These views show one set of named points, seen from different sides, and a view may be mirrored.
A view may leave some points out. In some views, one point has been moved. Which views, in the order they come, and which point in each? Write - if no view has one.
Scene 1:
A:
  K886 [-57  -2  42  41  -9   8  28  40   7  35 -78 -35]
  K640 [-68  -3  36  31  15  -5  18  30  16  19 -67 -37]
  K590 [-69  -4  37  33  15  -2  18  32  14  23 -69 -36]
  K536 [-65  -5  36  28   9  -4  21  32  17  24 -70 -38]
  K84 [-66   3  33  25  16  -2  20  26  12  21 -65 -43]
  K45 [-57  -2  41  40  -8  10  26  37   5  31 -79 -34]
  K870 [-58  -5  43  40  -8   9  26  39   6  34 -80 -32]
  K435 [-63   1  34  28  10   0  21  28  10  22 -69 -41]
  K943 [-69  -7  36  26  16   0  15  29  14  22 -72 -36]
B:
  K536 [ -8  24 -24  30 -11  -3 -10 -13 -50 -13   3 -17]
  K84 [ -8  23 -28  34 -12   5  -9 -14 -54  -9  -9 -21]
  K640 [ -6  19 -26  32 -11   3  -9 -13 -47 -11  -1 -20]
  K590 [-11  18 -25  31 -13  -5 -11 -18 -54 -17   8 -21]
  K870 [-24  28 -17  34 -26 -15 -21 -26 -51 -20  15 -21]
  K886 [-26  31 -17  32 -26 -16 -18 -25 -51 -17  13 -21]
  K943 [ -3  17 -25  36 -11   4 -15 -14 -50 -15   1 -17]
C:
  K332 [  0 -22  28  24   3 -12   9  -8  -5  -2   8  -6]
  K943 [ 13 -10  27   8 -13 -24  14 -10   7  -4  -1  15]
  K84 [  8  -6  22   9 -16 -29  15  -9  14  -2  -2   6]
  K640 [ 11 -12  23  11 -17 -28  14 -14   8  -6  -3  11]
  K45 [  2 -19  22  20  -2 -14   7  -8 -10   0   4 -10]
  K886 [ -1 -20  24  23  -3 -16   9 -11 -10  -2   6 -11]
D:
  K435 [ 26  14 -26   1  18  -9  28  36   7  29 -25   9]
  K886 [ 30  15 -13 -12   5  -3  30  40   4  32 -29  28]
  K870 [ 31   8 -17 -17  12  -4  29  34   4  40 -28  33]
  K332 [ 30   6 -21 -19  17  -6  26  34   1  42 -24  33]
  K640 [ 24  12 -28   4  20   2  27  36   5  29 -26   5]
  K943 [ 22   9 -29   3  20  -1  27  29   6  34 -28   4]
  K45 [ 32   9 -17 -15  13  -7  30  35   7  37 -27  33]
  K84 [ 25  15 -29   5  20  -9  28  36   6  26 -23   3]
E:
  K943 [ 13  46   3 -30   3  -5  35 -31  -3 -55 -34  -4]
  K332 [  9  33  -7 -25  19 -12  19 -27  20 -51 -33 -17]
  K84 [ 11  49  -4 -24   9  -3  39 -26  -5 -61 -32   1]
  K590 [ 13  44   2 -28   7  -5  36 -29   2 -53 -31   0]
  K870 [ 12  37 -10 -27  21  -7  22 -30  21 -46 -35 -17]
  K45 [ 10  39 -13 -26  23  -5  23 -29  19 -47 -36 -16]
  K536 [ 19  48  -1 -28   9  -4  35 -28   5 -54 -31  -4]
  K886 [ 13  39 -11 -25  23  -6  23 -27  23 -48 -33 -15]
F:
  K536 [ -1 -15 -16  17   1   5  -9  -7   6 -10   5  -4]
  K84 [ -5 -25 -21  20   2   4 -10  -5   4  -1  11  -5]
  K943 [ -3 -22 -21  17   0   4 -11  -3  11  -8   3 -11]
  K435 [ -1 -22 -16  19   4   5  -6  -7   6  -2   9  -5]
  K45 [  9 -13   3  17  14  12   7 -12  10  -8   1  -4]
  K332 [  7 -14   2  22  14  15  10  -9   7 -13  -4 -10]
  K886 [  9 -10   4  19  13  13   8 -12   7 -11   1  -2]
  K870 [ 10 -10   3  18  13  12   7 -11  11 -12  -2  -6]
  K640 [ -4 -21 -22  17  -1   8 -12  -5   9  -8   7  -3]
G:
  K84 [  8   1 -23  23   6  -6  -6  19 -18   1  27   3]
  K870 [ 20  -9  -4  11   7  -8  16  11 -32   4  39 -13]
  K536 [ 15  -2 -20  20   2 -10   3  13 -22  -3  29   2]
  K590 [ 16   0 -19  25   6 -14   2  16 -18  -3  26   0]
  K943 [ 16  -4 -27  27   5 -12   2  16 -16  -3  28  -2]
  K332 [ 19  -7   0  12   7  -7  13  13 -27   1  37 -19]
  K45 [ 18  -8  -4  10   9  -7  14  13 -32   7  39 -11]
  K640 [ 14   1 -22  25   5 -13   0  17 -18  -2  26   4]
Views with a point moved: B, D
  out of place in B: K590
  out of place in D: K886
